One vector is turned by the same rotation once a tick. Each row is the vector after some number of ticks, and that number follows the row.
The counts run from 0 to 626.
[127 123 145 143 107  92 138 139 121 115  99 132 152  73  91 159  87 150
 142 114 170 133 167 107 122 160 161 127  65 148 180 120 141 147 109 128]
169
[147  95 135 156  64 105 144 141 126 108 105 136 160 114 131 130 150 133
 150  89 163 136 165  98 116 125 127 134  73 105 196 136 108 112 108 114]
41
[113  93 126 136 116  91 122 115 116 107 161  55 162 107 105 116 129 144
 206 121 138 131 145 104 136 125 135 129  81 178 113 104 140 109 139 121]
3
[ 71 112 117 154 114 106 134 121 121 116 145  80 126  95  85 118 131 149
 176 110 134 172 163 104 113 170 176 137 100 175 144  93 138 154 136 136]
525
[116 107 133 134 130  98 146  87 124 128 153 101 160 100 138 149 135 161
 171  93 175 155 161 115 133 145 110 101  68 149 114 114 129  74 109 117]
117
[138 118 133 168  99  78 130 174 133  96 110  68 113 110 121 145 122 140
 184  90 152 155 145  90 130 150 158 127 105 129 170 127 134 143 123 122]
397
[127 106 121 149 109 157 135 121 153  75 116 136 152 140 124 125 107 142
 151  74 107 197 175 103  96 149 135 142 104 174 172 113 136 139 126 109]
92
[124  87 137 158 102  91 104 118 142  95 171 122 130 107 125 135  94 149
 190 126 139 165 170 116 137 129 160 134 134 156 139  61 134 107 133 142]
52
[129  91 138 160 102  93 116 126 152 105 145  94 133  97 115 109 152 133
 167 107 176 156 167  82 134 154 180 123 120 124 167  94 116 113 119 106]
5
[165  80 153 167 135 126 150 103 132 130 114 138 189 145 121 158 128 115
 158  71 162 126 150 156 122  96 136 148 119 146 155 114 117  89 122  83]
583
[139 110  91 151 129 101 150 128 135 112 140  81 141 125  91 121 118 162
 187  77 105 158 141 135 137 120 124 138 106 190 106  77 140 113 148 134]
261
[105 117 112 186 117 112 140 157 153  95 132 101 125 108 132 126 120 141
 191  81 121 140 128 154  79 154 166 125 127 133 180 127  99 133 150 111]
626
[118  92 118 165 137 131 154  94 122 127 119 114 173 118  91 130 123 141
 128  79 131 143 152 164 115 166 111 131  98 172 111  81  95  83 133  94]
374
[135 130 130 168 151 124 117 131 118 127  90 157 164 128  77 144 130 111
 154  76 139 121 156 161 112 137 176 143  92 146 174 114 120 144 131  80]
500
[138 115 124 139 105 147 103 113 149  85 133 154 157 145 107 126 131 109
 167  76 111 192 173 100 127 142 136 133  98 164 165 114 142 140 114  97]
532
[103 116 128 133  91 132 146 102 114 113 123 150 163 113 122 133 146 145
 137  78 143 147 169 102 110 154 114 114  42 152 175 144 125 112  94 127]
562
[142  90 111 153 132 129 144 113 120 116 156  96 159 148 113 120 135 133
 198  63 118 120 147 149 118  80 141 145 105 181 122 113 138 100 136 114]
226
[118  99 116 156 118  88 125  96 142 116 156 109 157 105 125 132 148 122
 202  95 140 121 117 137 103 141 126  66  73 118 123 115  92  88 110 125]
70
[141 111  99 145 132 134 153 136 175  76 116 138 178 131 105 134 113 126
 165  98 150 179 147 113 100 154 128 133  79 147 162 128 149 136 139  91]
254
[131  92 149 173 104 115 101 115  83 133 113 140 160 130  99 137 139  94
 159  89 148 149 173 139 164 132 127 153 109 109 142  69 100 109 120  80]
324
[104 120 133 152 109  81 102 111 113 132 141 145 155  93  85 133 135 150
 188 134 121 121 154 110 130 139 168 123  81 173 159  98 123 155 114 144]
135
[116  99 115 130 131 140 151 103 105 105 122 110 165 145  99 135 128 106
 190  79 118 134 134 158 112  91 131 131  61 181 110 116 158 135 127 119]
388
[115 112 155 174 105 127 139 140  97 137  91 132 153 124 124 163 118 146
 163  74 127 115 157 163  95 109 160 157  94 145 192 139 124 144 124 116]
271
[ 94 130  99 148 119 113 143 127  81 130 115 113 156 139  91 121 160 136
 163  72 145 180 183 135 149 139 127 174  86 145 136  90 137 131 147 108]
80
[135 112 147 140 125  92 111 102  98 131 132 129 122 119 127 151 117 142
 178  64 135 171 169 109 155 104 143 127 111 160 139  72 159 130 101 132]
310
[102 103 122 158 102 142 172 146 114  97  98  98 128 144 129 148 114 141
 162  76 146 193 163 150 130 129 124 178 105 125 139 105 144 120 145 113]
518
[ 90  84 131 159 110 114 142  74 133 130 149  99 184 117 102 121 147 155
 161 105 113 154 156 130 116 146 130 143 123 189 115  80 121 104 139 110]
50
[120  93 133 161 101  99 105 113 145 122 146 129 197 104 108 123 140 125
 178 124 138  85 139 129 104 115 163 116  86 138 168 121  95 118 115 114]
576
[120 105 157 161 127 118 110 140  72 122 120 101 119 125 112 158 109 112
 175  71 148 136 156 158 152 109 177 158 119 144 143  75 142 132 116 107]
276
[124  99 133 158 109  97 106  82 141 125 147 164 178 102 112 154 122 135
 175 116 145 123 141 132 110 134 138  75  69 127 150  97 100 100 103 134]
461
[156  90 137 148 128 139 147  93 110 133 110 175 159 134  94 140 124  96
 135  64 157 113 153 162 111 109 151 125  86 134 146  92 123 105  93  95]
420
[130 114 136 131 113 113 131 124 138  96 118 112 180 101 104 137 107 137
 179 133 129 117 148  98 107 130 138 128  36 171 167 147 139 130 116 130]
610
[149  93 145 166 149 129 155 126 147 109  99  94 175 132 118 165 103 134
 172  75 147 138 140 162 120 109 128 150 131 161 137 113 133  97 143  81]
584
[149 105 129 140 146 140 126 109 113 106 131 121 162 133 114 171  92 124
 190  71 110 125 138 172 121  91 112 120  68 184 123 115 148 114 114 121]
63
[114 126 102 145  94 116 134 126 102 136 120 153 171 132 117 130 164 126
 183  86 135 133 158 133 112 126 115 139  38 113 165 149 106 124 121 120]
75
[ 99  93 125 136 118 109 149  82 130 120 167 101 140 101 135 127 146 143
 171  90 162 148 148 115 111 130 138  92  78 154 109 112 130  82 102 127]
557
[148 106 114 167 115 136 133 147 125  92  91 136 144 135  96 134 115  99
 141  76 148 189 160 130 136 149 113 135 100 116 162  91 119 112 133  73]
289
